[[ -5 -29  13 -29  14   0  -2   7 -31 -30  15  11  -8   6  11]
 [ -3   7 -16   9 -19   0  -6  -9   9  21 -10  15   6  -8 -21]
 [ 39 -12   0  -4 -10  23  14   1  -3 -17 -16 -19   5  24   9]
 [  2 -40  26 -44  30   7  14  12 -47 -52  25  -4  -3  16  20]
 [-21  24   4  38   3  -3  71   1  38  42  17 -30  74 -12  -6]
 [ 36 -13  19  -8  12  22  -6  10  -7 -41  -4  -9 -20  27  35]
 [  3  30 -14  26  -9   6 -25  -9  31  36  -4  11 -16  -7 -17]
 [ 32  -1  -8  15 -19  21  47  -2  16  14 -16 -36  41  17  -4]
 [ 55 -22 -11  -1 -30  29  25   0   0  -6 -31 -33  13  31   5]
 [-15  29   8  32  11   1  43   0  34  30  18 -18  46  -9  -3]] out 13

[[-11  25   4 -59  -3 -13 -39  14   7 -70  30  -4  62  13 -26]
 [-42 -25 -23  41   0 -43 -16 -56  83  22   3   0  10 -23 -36]
 [ 32 -25  -4  36   8  35  50   5 -23  39 -12  -2 -37 -18  45]
 [-21  54  47  51  17 -16  18  55   3  -2  44  38  32  44  -1]
 [ 15 -36 -17   6 -19  12   3 -29   9  32 -10 -39 -22 -31  10]] out 4

[[-69  -8  69  79   7 -62 -74 -24]
 [ 82  17 -56 -75 -34  48  86  33]
 [ 82  66 -16 -70 -65  -3  73  76]
 [-35 -75 -55  19  83  60 -22 -73]
 [ 12 -59 -74 -32  52  86  28 -48]
 [-76 -51  25  84  58 -25 -73 -61]
 [-38  41  87  40 -40 -76 -51  28]
 [-67 -70 -13  67  81  10 -60 -74]
 [ 46  87  36 -43 -77 -47  29  88]
 [ -6  72  77   1 -64 -72 -21  59]
 [ 60 -19 -72 -65   2  76  73  -5]] out 69

[[ 12  11  29  15   3 -22]
 [-21   6  -1  27 -20  11]
 [-13  -8   4  18 -25   4]
 [-51  37  -9 -18 -23  26]
 [ 20  31 -44 -24  16 -10]
 [  9 -74  14  23  43 -15]
 [-54  10  11 -13   7   6]
 [ 35   8   0 -52  -4   6]
 [-62  25   7 -26   3  14]] out 29

[[ 18  23   5   8  13   4 -30 -17 -64  29 -31   0  -3]
 [ 18  12  17  26  17  -7  -6  -1  -2  24   5  24  -8]
 [  6 -39  19  26  22 -25   4  -1   4   6  -2  25 -16]
 [  8   6  15 -36   6  -3 -20 -15  -6  -5 -10 -16  -3]
 [-15 -11 -10   2 -10  -4 -15 -12 -15 -15 -24   4 -11]
 [-16  21 -30  -3 -30  19   6  16 -12 -10   1 -15  13]
 [-17   5 -32 -15 -29  14  -3  12  -1 -13  -2 -30  20]
 [ 19   9 -22  20 -28 -12   2  11 -33  14 -20   0   0]
 [-26 -16 -20  -2 -13  11  19  26  52 -28  25 -13  19]
 [  6  40   7   9   8  51   1   9 -16   6  -7   8  17]] out 5

[[ 56   7  25 -19  22 -11 -11  55 -50 -27 -11  44]
 [ 16 -53 -89  45  42  65  77  -3   5  46  19  38]
 [ 17 -46 -44  11  60  30  50 -14  -3  43  19  15]
 [-65  -6 -43   4 -39  44  33 -20  70  47  18 -35]
 [ 26 -59 -87  41  56  63  80  -1  -3  52  18  40]
 [ 34  41  80 -37  -7 -59 -64  34 -48 -54 -24   4]
 [-58 -29 -45  -6  -5  51  51 -12  71  50  38 -24]
 [-24 -28 -75  12   0  70  64   3  46  73  21  -3]
 [-18 -13  10 -31  17   5  12   6  22  14  23 -14]
 [ 80 -24 -18  20  62   8  20  36 -68 -14  -6  68]] out 25
---
[[-25  -2  14   4 -73  49   8  35   2   8]
 [ 10  39   7  11  30 -11 -38  -2  -6   1]
 [-17  22  -6  16  -7   9   4 -21 -24   6]
 [ 29  -3   6  25  31  22 -33  32  11  -7]
 [  4 -30   9  10 -50  -8  44  30 -21  -8]
 [-10 -38   3   4   8  20  48  -6   7 -10]
 [  6 -43   0  20  22  26 -12 -27  27  -2]
 [-14 -10   5  38  18 -13  20   4  -3   9]
 [ 18 -29   1 -19  16   2   3  -2  -7   2]
 [ -1 -10   5  -7  -3  46 -46 -18   0  13]] ==> 8

[[  1  18  -5  28   8 -44  -9  37 -39 -20  -6]
 [-17  -8 -23  -4 -13  17 -25  17  18  15 -24]
 [-43 -66 -22 -49 -58  -3 -10 -42  -8 -30 -19]
 [-13  -3 -13  11 -10 -32 -12  19 -38 -45 -13]
 [-51 -36 -46 -13 -48   0 -39   8  -3 -17 -45]
 [-31 -15 -40  -4 -24   9 -44  15   8  -3 -41]
 [ 44  52  28  29  52   7  19  20  12  31  26]
 [  3  16  -2  24   8 -42  -6  19 -42 -38  -2]
 [-14   4 -24  11  -6 -23 -29  31 -18   9 -26]
 [  3  22  -8  26  12 -15 -15  38  -7  22 -10]
 [-20  -2 -23  15 -13  -7 -24  18 -10 -23 -23]
 [  4  23  -5  28  13 -24 -11  40 -16  18  -7]] ==> -6

[[-12 -19  31  -1  43  -3  45  -5  46 -44  -4 -23  30]
 [-28   8  24  19  29  12  -5   4  55  -5  67  -7 -63]
 [-35   2 -16 -22 -70 -21  49  27 -16 -26 -19  -1  40]
 [ 39  11  74   6  29  13 -17 -13 -63  59  33   4 -40]
 [-33   6  64  10   9  13   3  -5  66  -7  13   5  46]] ==> 30

[[ 19 -31 -35   7  10  19 -38 -32 -14]
 [ 32 -37 -26  12 -13   2 -39 -20  -7]
 [  6  -6 -26  33  -1   4  52 -16 -10]
 [-14 -30  31  63   2  16 -11  39 -18]
 [-15 -45  47  44   5   2  -7  26  -8]
 [ 46  -1 -10  10  61  -2  -4  -3  43]] ==> -14

[[-27   8 -19  45  -3 -28   1   4 -29]
 [-27  12 -23  50  -3 -26   4   5 -22]
 [-26  -3  27  17  -7 -13  42  -4  22]
 [ -6 -27  48   8  11 -38  62   9 -18]
 [-13 -26  10 -29 -12  -9 -23  20 -56]
 [ 30 -28   1   2  32   7  46 -27   8]
 [-27  18  -8  34 -10  -4  33  -1  31]
 [ 12  39 -30  -4 -49 -17 -54 -31  26]
 [  7  12 -21   5  32  54 -52 -21 -22]
 [-22 -18  51   9  -2 -27  48  -3   6]
 [  0   3  17 -35 -15   9 -27  65  -8]] ==> -29

[[-20 -58  48  32 -28 -24  51   9  18   3   2]
 [  9  32 -41  -3  18  26  -4  -3 -13 -13   4]
 [  7   7  -6  14   5  11  -8 -14  -4 -13  -2]
 [ -7 -41  54  18 -21 -27   1  -8  15   6  -8]
 [  5  30 -26 -36  13   3 -22  11  -7  12   1]
 [  2  32 -42 -26  16  15   3  16 -10   3   7]
 [ 13  58 -71 -24  30  36 -11   5 -20 -10   8]
 [  0 -21  21  31  -9  -1   9 -14   5 -12  -3]
 [  0 -25  36  21 -12 -13  -6 -15   8  -3  -7]
 [-15 -36  25  18 -17 -14  39  10  11   2   3]
 [-14 -50  41  41 -23 -13  44  -2  14  -8   1]] ==> 2

[[-22  -4  12  86 -64  46  40]
 [ 13  18 -14 -29  74 -43  -8]
 [ 15 -29   6  26 -68  72  78]
 [ -2  31  74 -33  45 -24 -24]
 [  1   6 -55   5  37 -38   1]] ==> 40

[[ 46   3 -30  12 -13   2  -7  22 -19 -22 -32  -8  28]
 [  4 -33 -19  54 -23 -22 -29  48   0  20  15  32  38]
 [-13  15  22 -47   8  -4  20 -38  29 -20  22 -26 -28]
 [ 62 -17 -17  -6 -17  -6 -15   8 -59  -9  11   8  16]
 [-18  -1  41 -74  18  -5   8 -56   0   0  64  -5 -52]
 [-41 -29   6  54 -10 -19 -30  22  43  44  14  44  10]
 [-64  25  20  -1  20  18  21  -6  48   6 -14 -13 -21]
 [-25  17  28 -35  17  13  28 -35  25 -12  15 -20 -37]
 [ 46  31  -8 -38   5  26  23 -10 -40 -47 -19 -37   0]
 [  2 -48  -1  15 -23 -34 -29  15  -4  41  42  51   7]
 [ 15 -36  26 -75   1 -31 -17 -46 -11   5  61   3 -34]] ==> 28
